Each named turn below is shown by a few rows before and after it. Which turns, in which order, take the first row of each later pair to the second? The first pair is answered.
turn N:
[-0.16 -2.00  0.16 -0.70 -0.46 -0.83  0.49 -1.31 -1.26 -0.58 -0.63  0.26
 -0.20  0.21 -0.76 -0.49 -0.33 -1.09  0.90 -0.87  1.08  0.82 -0.61] => [-0.63 -1.51  1.52 -0.01 -0.53 -1.49  0.01 -1.33 -0.69 -0.02  0.16 -0.05
 -1.47 -0.09 -1.59  0.27  1.29 -0.07  1.00 -0.40  0.47  0.19 -0.06]
[ 1.22  0.56 -2.55 -0.83 -0.31  0.82  0.59  0.48  0.40 -1.16  0.36  0.66
 -0.45  0.86  1.51  0.40 -0.37  0.76  0.19  0.50 -0.13 -0.46  0.47] => [ 1.83  0.12 -2.35  0.32 -0.10 -0.12  0.05  0.70  0.77 -2.01 -0.80 -0.69
 -0.75 -0.22 -0.23  0.41 -0.30 -0.86  0.27 -0.22 -0.38 -0.38 -0.45]
[ 1.10  0.26 -2.31 -0.61 -0.08  0.59 -0.89  0.04  0.32 -2.17  0.85 -0.12
  0.33 -1.06 -0.65  0.04 -0.21 -0.84 -1.17 -0.36  0.27 -0.69 -1.04] => [ 0.60  1.08 -1.11  0.28 -0.26 -0.19 -1.25  0.14  1.11 -1.48  1.53 -0.28
 -1.18 -1.47 -1.46  0.51  1.38  0.48 -1.12  0.28 -0.53 -1.12 -0.12]
[-0.58 -0.66 -0.34 -0.90 -1.29  1.35 -0.49  0.00 -1.59 -0.22  1.84  0.67
 -0.09 -0.76 -0.01  0.71  1.86  1.44 -2.17  0.10  0.20 -0.94 -1.11] => [-0.13 -1.35 -1.14 -0.79 -0.91  1.43 -0.24 -0.30 -1.93 -0.84  1.15  0.39
  0.85 -0.76 -0.01  0.47  0.85 -0.06 -2.14 -0.45  0.70 -0.58 -1.89]
turn W:
[ 1.15  2.57 -1.50  0.02 -0.77 -0.65 -0.40  0.53  2.10  1.05  2.18  1.15
 -1.86  0.98  0.62  0.29  1.03  3.23  0.06  1.27 -1.51 -0.83  0.63] => [ 1.35  2.18 -2.42 -0.40 -0.93 -0.46 -0.64  0.51  2.20  0.67  2.16  1.36
 -1.61  0.91  0.51  0.67 -0.24  2.89  0.30  1.35 -1.54 -0.90  0.81]
[ 0.62 -1.52 -1.07  1.11  0.70  1.25 -1.03  0.90 -0.06  0.07  0.01  0.23
  0.31  1.00 -0.15  0.29  0.55 -0.45  0.51  1.89 -1.03  0.37 -0.62] => [ 0.77 -1.32 -0.89  1.19  1.06  1.20 -1.00  1.06  0.21 -0.18 -0.49 -0.24
  0.19  1.00 -0.21  0.18  1.02 -0.41  0.65  1.99 -1.00  0.23 -0.47]
[ 1.34 -0.05 -3.10 -0.07 -0.25 -0.20 -0.41  0.30  0.38 -1.29  0.38 -1.07
 -0.19  0.08 -0.66  0.25 -1.30 -0.62 -0.59  0.41  0.02 -0.53 -0.73] => [ 1.65  0.28 -2.07  0.92  1.17 -0.42 -0.56  0.29  1.38 -1.15 -0.41 -1.84
 -0.22  0.76 -1.15 -0.37 -0.37 -1.01  0.02 -0.21  0.43 -0.35 -0.79]
turn E:
[ 0.85  0.07  0.34 -0.04 -1.64  0.35 -0.15  0.15 -1.75 -0.59  1.54  0.00
  0.00 -0.19  0.26 -0.90  1.33  0.74 -0.43  0.01  0.13 -0.42  0.39] => [ 0.58  0.23  0.25 -0.11 -1.54  0.52  0.17  0.07 -1.50 -0.20  1.44  0.40
 -0.02  0.10  0.63 -0.83  1.07  0.90 -0.03  0.28  0.48 -0.07  0.48]
[-0.69 -0.46  1.33 -0.32 -0.50 -0.07  0.47 -1.28 -2.86 -1.01 -1.65  0.26
  2.32 -0.84  0.12 -0.56 -0.29 -2.57 -2.00 -1.13  0.77  0.66 -1.45] => [-0.87  0.12  1.19 -0.99  0.50  0.70  1.32 -1.33 -2.53  0.61 -1.49  0.91
  2.66  1.72  1.80 -0.94 -0.36 -1.25 -0.55 -1.23  1.50  0.46 -0.27]
[ 1.96  0.95  0.92  1.76  0.23  3.05 -0.83  0.33 -2.25  1.13  1.05 -0.37
  0.29  1.85  0.28 -1.10  1.16  0.31 -1.19 -0.21 -0.04  0.38 -1.46] => [ 2.09  1.05 -0.37  1.13  0.78  2.86 -0.84  0.86 -1.54  1.44  1.34  0.36
 -0.01  2.66  0.90 -1.19 -0.31  0.90  0.36 -0.29  0.49  0.35 -0.06]
[-0.29 -0.47  0.76 -0.86 -0.72  0.28  1.01 -0.55 -0.67  1.69  0.43  1.43
  0.64  1.10  0.84  0.20 -1.53  0.30  0.54  0.29  0.18  0.19  1.15] => [ 0.04 -0.88 -0.16 -0.62 -0.93 -0.20  0.22 -0.08 -0.46  0.87  0.62  1.24
  0.41  0.18  0.00  0.91 -2.58 -0.34  0.76  0.60 -0.24  0.03  1.10]

(2 to 3 turns a pair)
[-1.79  0.23  1.26 -1.08 -1.29 -0.79  1.60 -0.63 -2.74  1.00  0.19  1.69
  2.74  2.98  0.71  0.69 -1.22  2.20  0.81  0.50  2.03  0.93  2.15] => [-1.49 -0.78  1.28 -0.26 -3.26 -2.52  0.17 -0.77 -3.20 -1.58  0.36  0.52
  2.31 -1.07 -2.25  1.65 -1.11 -0.46 -1.63  0.67  0.40  0.96 -0.22]  E, E, E
[-2.10 -1.26  1.37 -1.34 -3.04  0.12  0.17 -1.13 -3.08  0.82  0.56  1.59
  1.19 -1.43  0.70  0.09 -1.00 -0.44 -1.90  0.88 -0.56  0.65 -0.62] => [-2.25 -0.74  3.39  0.82 -2.14 -1.70 -0.93 -0.76 -0.88  1.30  0.07 -0.12
 -0.59 -1.96 -2.00  0.41  0.78 -0.37 -1.09  0.49 -1.50  0.67 -0.18]  E, N, N
[ 2.29  1.43 -2.16 -1.60  0.01  1.04 -0.26  0.50  1.00 -0.70  1.33  0.40
 -0.33  0.43  0.97  0.89 -0.54  0.95 -0.11  0.80 -1.51 -1.56 -0.68] => [ 2.27  2.00  0.37  0.11  1.40  0.71 -0.09  0.27  2.32  0.46  0.07 -0.79
 -0.47  1.08  0.49  0.18  1.60  1.32  0.45  0.09 -1.11 -1.41 -0.85]  W, W, W
[ 0.24 -1.28  0.61 -0.45  0.27 -0.47 -0.35 -0.20 -0.62 -0.77 -1.20 -0.75
  1.22 -0.27 -0.70 -0.67 -0.35 -1.63  0.04 -1.29  0.46  0.59 -0.96] => [-0.77 -0.69  1.35 -1.15 -0.32  0.20  0.11 -0.64 -1.67  0.16 -0.48  0.06
  1.36 -0.08  0.56 -0.35  0.62 -0.15 -1.33 -0.71  0.42  0.50 -1.00]  E, W, W
[ 0.36 -0.69  1.55  1.28 -0.83 -2.79 -0.83  0.43 -0.17 -0.72 -0.68 -0.43
  0.26 -1.70 -2.20  0.69 -0.94 -3.01  1.05  0.28  0.04  1.00 -1.31] => [-0.99 -0.42  3.52  0.35 -1.66 -1.37  0.14 -0.87 -1.80  0.44 -0.30  0.47
  1.11 -1.49 -0.29  0.44  0.90 -1.32 -1.29  0.68  0.18  0.95 -1.98]  E, W
[-0.26 -1.22 -1.20  0.88 -2.19 -0.18 -0.33 -0.80  0.68 -0.97  1.17 -1.00
  0.24 -3.02 -1.62  0.76  0.37 -2.01 -0.49 -0.85 -1.03  0.89 -0.31] => [ 0.05 -0.69  0.14  1.50 -1.48 -0.41 -0.11 -0.95  1.30 -0.68  0.69 -1.70
 -0.17 -2.65 -1.92  0.49  1.52 -1.90 -0.37 -1.35 -0.69  1.12 -0.59]  W, W, W
[ 0.46 -0.97 -1.19 -1.30 -0.33 -0.35  1.88  0.95 -0.64 -0.16  0.66  1.15
 -0.42  0.07  0.57  0.22 -2.23 -0.14  0.09 -0.19  1.41 -0.06 -0.16] => [ 0.06 -0.66 -0.95 -1.25 -0.39 -0.27  1.92  0.95 -0.64  0.29  0.96  1.43
 -0.70  0.06  1.00  0.40 -1.70  0.58  0.02 -0.01  1.33 -0.22  0.24]  N, N, N
[ 2.06 -0.56 -0.92 -1.96  0.98  0.24  2.09 -0.47  1.23 -0.59 -1.59  0.88
  0.87  1.03  0.72 -1.39 -0.43 -0.17  0.58 -0.20  0.10  1.95  0.16] => [ 1.66  0.14  0.83 -0.51  1.23 -0.96  1.37 -0.02  2.77  0.13 -1.28  0.15
 -0.93  0.37 -0.81 -0.93  1.92  0.87  0.95  0.22 -0.81  2.00  1.18]  E, W, N
[-0.32  0.95  0.57 -0.43  1.52  0.67  1.23 -0.26 -0.54 -1.28 -1.39 -1.55
  1.43  0.70  2.38  0.01 -0.89 -0.27 -1.46 -0.78 -0.82 -0.44 -1.17] => [-0.36  1.49  0.49  0.13  2.53 -0.19  0.85  1.15  1.30 -0.23 -1.07 -1.45
 -0.14  1.76  1.63  0.25 -0.84  0.51  1.05 -0.53 -1.14 -1.21  1.00]  N, E, E
[ 1.20 -0.46 -2.63 -1.30  2.48  0.81  0.11  1.00  0.31 -1.00 -0.51  0.74
  2.09  1.08  3.74 -0.06 -0.05 -0.97  1.72 -1.72  0.54 -1.46  1.57] => [ 0.46 -0.68  0.48  0.03  1.33  0.81 -0.24 -0.51 -1.59 -1.53 -1.44 -0.61
  2.82 -1.63  2.69 -0.21  2.67 -2.08 -1.98 -1.69  0.17 -0.91 -1.42]  E, E, E
[-0.27  0.72 -0.79 -0.25 -0.41 -0.33  0.91  0.91 -0.93 -0.46  0.36 -0.47
 -0.02 -0.65 -0.29 -0.04 -1.37  1.03 -1.28  1.38 -2.35  0.08  0.57] => [-0.70  1.20  0.56 -0.23 -0.15  0.08  1.19  0.38 -1.25  0.17  0.19 -0.31
  0.56 -0.04  0.46 -0.47 -0.43  1.66 -1.98  1.26 -2.08 -0.06  0.38]  E, E
[ 2.43  0.22 -2.68  0.93  0.35 -1.44  2.64  1.63  2.38 -0.48 -2.03 -0.25
  2.08  1.17  0.57 -0.35 -3.49 -0.80  2.85 -0.18 -0.79  1.47  0.58] => [ 1.28  0.50  0.95  3.44 -0.24 -3.31  1.19  1.24  2.61 -0.79 -2.00 -2.18
  0.35 -1.96 -2.64  0.41  0.11 -0.77  0.93  0.37 -2.46  1.23 -0.40]  N, E
[-1.30 -0.81  0.27 -0.21 -2.40 -0.33 -0.15 -0.33 -1.27  0.23 -0.23 -0.41
 -0.21 -0.04  0.76 -0.85  0.02 -1.64 -0.77  0.26 -1.76  0.65 -0.74] => [-1.65 -0.43 -0.06 -0.55 -1.54 -0.10  0.43  0.24 -0.46  1.51  0.13  0.49
 -0.96  1.58  1.66 -0.87 -0.20 -0.23  0.81  0.28 -1.40  0.24  0.74]  N, E, E
[ 0.65 -0.40  0.33  1.94 -1.55  0.92  0.39 -1.87 -0.19 -1.35 -0.93 -1.25
 -1.10 -1.51 -0.21  0.29  2.28 -0.95 -1.29 -0.20  0.92  1.17 -1.66] => [ 0.10  0.80 -0.16  0.91 -1.09  1.74  1.11 -1.44  0.49  1.16  0.34  0.63
 -1.74  1.00  1.77  0.23  2.18  2.15  0.67  0.69  1.34  0.46  1.29]  N, E
[-0.24  0.99 -0.69  0.48  0.15  0.02 -0.21  0.73  1.15  0.92  1.23  0.31
 -1.45  0.14  0.23  0.25  0.63  1.41  0.30  0.73 -0.53 -0.50  1.26] => [ 0.50  0.39  0.10  1.19  0.30  0.02 -0.52 -0.06  0.26 -0.69 -0.76 -1.26
  0.06 -0.95 -0.76 -0.59  0.65 -1.23 -1.04 -0.63 -0.17  0.31 -1.35]  N, N, E
[-1.21  0.95  0.38 -0.50 -1.04 -1.10  0.08 -1.86  0.18  1.22 -0.68  2.09
  1.31  0.34  1.68  0.41 -1.24 -0.37  0.47  0.30  0.26 -1.08  0.95] => [-1.03  0.46 -0.23 -0.02 -1.95 -1.87 -0.39 -1.64 -0.21 -0.18 -0.75  1.56
  0.89 -1.11  0.32  1.20 -1.64 -1.46 -0.13  0.32 -0.32 -1.29  0.31]  E, E
[ 0.09  1.34  0.90 -0.05  1.35 -0.02  0.51  0.34  1.99  1.62  0.21  0.50
 -1.61  1.36 -0.10  0.25  1.96  1.81  1.61 -0.10  0.64 -0.76  1.00] => [ 0.51  1.17 -0.14  0.59  0.76 -0.44 -0.01  0.72  2.29  0.89  0.83  0.13
 -2.43  0.38 -1.18  0.83  1.72  1.38  1.94  0.58 -0.36 -0.90  1.29]  E, W
[ 1.19  0.18 -1.89 -1.85 -1.03  1.96  0.14 -0.17 -1.03 -1.36  1.99  0.77
  0.28 -1.58  1.73  0.45  1.18  0.56 -2.74  0.84 -0.56  0.32 -1.72] => [ 1.35  0.66 -1.98 -2.02 -0.33  2.61  0.74 -0.23 -0.69 -0.53  2.03  1.58
  0.34  0.02  2.76 -0.09  0.93  1.59 -1.50  1.22  0.14 -0.02 -0.42]  E, E
[-0.52 -0.80 -1.38 -0.64 -1.30 -1.09 -1.32  0.72 -0.54  0.11  1.71  0.50
 -0.47 -2.19 -3.68  1.83 -0.35 -2.37 -0.47  0.47 -1.67 -1.18 -0.68] => [-1.82  0.24  1.31 -1.66 -1.41  0.84  0.11 -0.66 -2.48  2.69  1.74  1.76
  0.70 -0.22 -0.55  0.66  2.04  0.29 -2.36  0.77 -0.89 -0.80 -1.40]  E, N
[ 0.24 -0.30 -2.23 -0.20 -0.54  0.65  0.49 -0.66 -0.52 -1.17  0.18  0.70
  1.12  0.13  1.17 -0.17 -1.19 -0.57 -0.49 -0.44  0.06  0.78 -0.70] => [ 0.24 -0.11 -1.12 -0.16 -0.03  1.05  0.71 -1.14 -0.82 -0.45 -0.13  0.75
  1.68  0.51  1.55 -0.60 -0.51 -0.21 -0.69 -0.63  0.31  0.80 -0.90]  E, E, E
[ 0.75  2.12  0.28  0.28  0.39  0.28 -0.60 -0.02  2.07  0.63  2.01  1.20
 -1.95  0.43  1.57  0.80  2.55  3.36 -0.42  1.58 -0.43 -0.26  1.27] => [ 2.70  1.11 -3.08 -0.13  2.26  0.42 -0.42  0.41  2.74 -1.29 -0.03  0.31
  0.33  1.55  1.64 -0.39 -1.51 -0.50  1.76 -0.54  1.26  0.55  0.26]  E, N, W
[-0.42 -1.92 -0.57 -0.87 -1.66 -0.95 -0.13 -0.69 -1.17 -0.63 -0.23  0.21
  0.84 -1.31 -1.13  0.92 -2.79 -0.95  0.84  0.81 -0.22 -0.30 -0.29] => [-1.38 -1.39  0.38 -1.02 -2.26 -0.96 -0.11 -0.77 -1.22  0.41  0.88  1.00
 -0.08 -1.30 -0.60  1.25 -1.28  0.99  0.11  1.66 -0.85 -0.70  0.35]  N, N, E
[ 0.27 -0.76 -0.67  0.30 -0.85 -1.59 -1.25  0.49  0.51 -0.93  1.44 -0.46
 -1.18 -1.38 -1.83  1.64 -0.86 -0.37  0.37  1.35 -1.15 -0.09  0.80] => [-0.12 -0.80  0.09 -0.04 -1.68 -0.93 -0.93 -0.52 -1.08 -0.83  1.23 -0.39
 -0.36 -2.21 -1.33  1.55 -0.31 -0.75 -1.62  1.33 -1.06  0.13 -0.52]  E, W
[ 0.31  0.49  3.74  2.54 -1.14 -2.27 -0.01 -1.01 -0.36 -0.51 -0.62 -2.94
 -1.33 -1.80 -2.07  0.52  3.13 -1.94 -0.39 -0.28 -1.99  1.16 -3.14] => [ 0.78  0.45  3.07  1.11  0.92  0.29  2.12 -1.65 -1.16  0.37 -2.32 -2.10
  1.82  2.15  1.32 -1.53  1.30 -2.59  0.46 -2.33  0.96  2.01 -3.49]  E, N, N
[-0.01  0.45 -0.36 -1.62  0.13  1.20  0.76  0.14 -0.91  0.66 -0.66  1.07
  0.88  1.51  1.98 -0.59 -1.44 -0.20 -0.18 -0.14  1.12  0.38  0.21] => [-1.13  0.80  1.57 -0.33 -1.09 -0.48 -0.39  0.19 -0.16  1.04  0.86  0.76
 -1.66 -0.98 -0.08  0.93  0.95  1.17 -1.11  1.35 -0.85 -0.25  0.86]  N, N, W
[ 0.97 -0.29 -1.23 -2.73 -1.38 -0.85 -0.41 -2.16 -2.28 -1.38  0.22  1.01
 -0.28  1.41  1.72  0.33 -1.13  0.04 -1.91 -1.77 -0.10 -1.09 -2.09] => [ 1.31 -0.70 -0.17 -1.68 -0.49 -0.98 -0.75 -2.41 -1.78 -1.55 -1.11  0.07
  0.59  1.61  1.35 -0.44 -0.86 -1.16 -1.58 -2.71  0.40 -0.63 -2.56]  W, E, E
[-0.54  1.01  2.10  0.69  1.19  1.23  0.19 -0.55 -0.09 -0.54 -0.65 -0.45
  0.66  0.35  1.35 -1.36  3.17  1.44 -2.32 -0.07  0.15  1.12 -2.48] => [-0.15 -0.69 -0.59  0.80 -0.57 -0.70 -1.44  0.79 -0.08 -3.14 -0.15 -0.92
 -0.23 -2.67 -1.39  0.21  0.06 -1.26 -1.98  0.56 -1.11  0.63 -2.36]  W, W, N
[ 0.66  0.14 -3.81 -1.08 -1.68  2.04 -0.08 -1.09 -0.61  0.18  0.88  1.89
  1.04  1.11  1.29  1.24 -0.89 -0.81 -0.87  0.64 -0.53  0.33 -0.54] => [ 0.49  1.28  0.22  1.93  1.58  1.40 -0.09 -1.34  1.92  1.84 -1.40 -0.39
  0.59  2.05 -0.13 -0.02  2.99 -0.57  0.19 -0.93  0.19  1.00 -1.05]  W, W, W
[-1.38  0.20  1.93  0.57 -0.56 -0.56  0.91 -0.51 -0.12  3.51 -1.10 -0.41
  0.21 -0.46  0.07  0.62  1.93  2.33 -1.13 -1.07  0.03 -0.45 -0.70] => [-0.64 -0.97  0.88  0.09 -1.14 -0.26  0.85 -0.88 -1.09  1.56 -1.71 -0.95
  1.55 -1.41 -0.41  0.40  0.39 -0.12 -2.24 -1.96  0.40  0.13 -2.60]  N, N, W
[-0.44 -1.28  1.21  0.26  0.02 -0.52  0.44 -0.75 -1.71 -0.49 -2.67 -0.66
  1.69 -0.43 -0.77 -0.46 -1.88 -2.35 -0.41 -1.37  0.61  0.75 -1.43] => [-1.62  0.10  3.91  1.08 -0.08 -1.24  0.17 -0.89 -0.81  1.55 -1.27 -0.40
 -0.39 -0.39 -0.93  0.24  1.67  0.60 -0.94  0.18 -0.45 -0.03  0.05]  W, N
[-1.32 -2.15  0.51  0.05 -1.09 -0.62  0.35 -0.91 -0.50 -1.26 -1.41 -0.69
  2.07 -0.46  0.32  0.28 -2.28 -2.37  0.80 -1.70 -0.16  0.87 -1.38] => [-2.70 -1.53  1.15 -0.05 -3.05 -1.43 -0.40 -0.56 -0.48 -0.49  0.91  0.30
 -0.29 -1.92 -0.44  2.02 -0.98  0.21  0.80  0.40 -1.75 -0.13  0.44]  N, W, W
[ 2.08 -0.03  0.02  3.04  1.25 -1.22  0.05  1.05  1.70 -0.72 -2.44 -1.27
 -0.70 -0.45 -2.00 -2.12 -0.67 -1.89  0.32 -1.88  0.30  1.32 -1.13] => [ 0.90  0.91  0.11  2.46 -0.22 -1.80 -0.68  1.91  2.22  0.08  0.42  0.04
 -3.52 -1.55 -2.24 -0.32  0.61  1.45  0.45  0.41 -1.63 -0.10  0.92]  N, E, E
[ 0.02  1.09  1.22 -1.65  0.81  3.68  0.85 -2.64 -0.86 -0.22 -2.27  0.49
  2.64  2.35  0.32 -3.19  0.03 -0.65 -1.22 -0.83  2.44 -0.07 -1.92] => [-1.19  2.32  4.12  0.13  0.39  2.32 -0.09 -1.99  0.84  1.80 -0.76  0.06
 -0.57  1.59 -1.41 -2.03  3.55  2.32 -0.88  0.66  0.59 -0.72  0.31]  N, N
[ 0.45 -0.82  1.00  0.10  0.41  0.26  0.40 -0.73 -1.11 -1.04 -1.85 -0.17
  0.74 -0.21  0.74 -1.00  0.90 -1.50 -1.74 -1.23  0.48  0.92 -2.32] => [ 1.22 -1.17 -2.28 -0.52  0.59 -0.26  0.33  0.98  0.61 -1.88 -0.99  0.66
 -0.22  0.52  0.40 -0.36 -2.34 -1.75  1.03 -0.64  0.15  0.16 -0.37]  E, E, E
[ 0.60 -1.48 -2.65 -0.27 -0.73 -1.06 -0.64  0.71 -0.60 -2.13 -0.50 -0.91
  0.42 -2.05 -2.02  0.41 -3.61 -3.33  0.46 -0.66  0.21  0.42 -1.23] => [ 0.31 -0.41  2.24  2.14  1.38 -0.86 -0.53 -0.42 -0.18 -0.24 -2.55 -2.40
  0.94 -0.34 -1.76 -0.89  0.39 -2.48 -0.33 -2.34  1.04  1.23 -2.41]  W, E
[ 1.70 -0.40 -4.22 -1.95  1.51  0.72  1.10  0.40  0.04 -0.89 -0.64  0.89
  1.78  1.52  1.99 -0.55 -4.33 -1.18  2.20 -1.31  1.49  0.54  0.40] => [ 2.13 -0.45 -0.87  1.53  1.78 -1.35 -0.53  0.39  1.13 -2.61 -2.59 -2.38
  1.12 -1.33 -2.14 -0.68 -1.34 -3.85  0.33 -2.01  0.41  1.01 -2.29]  W, E, E
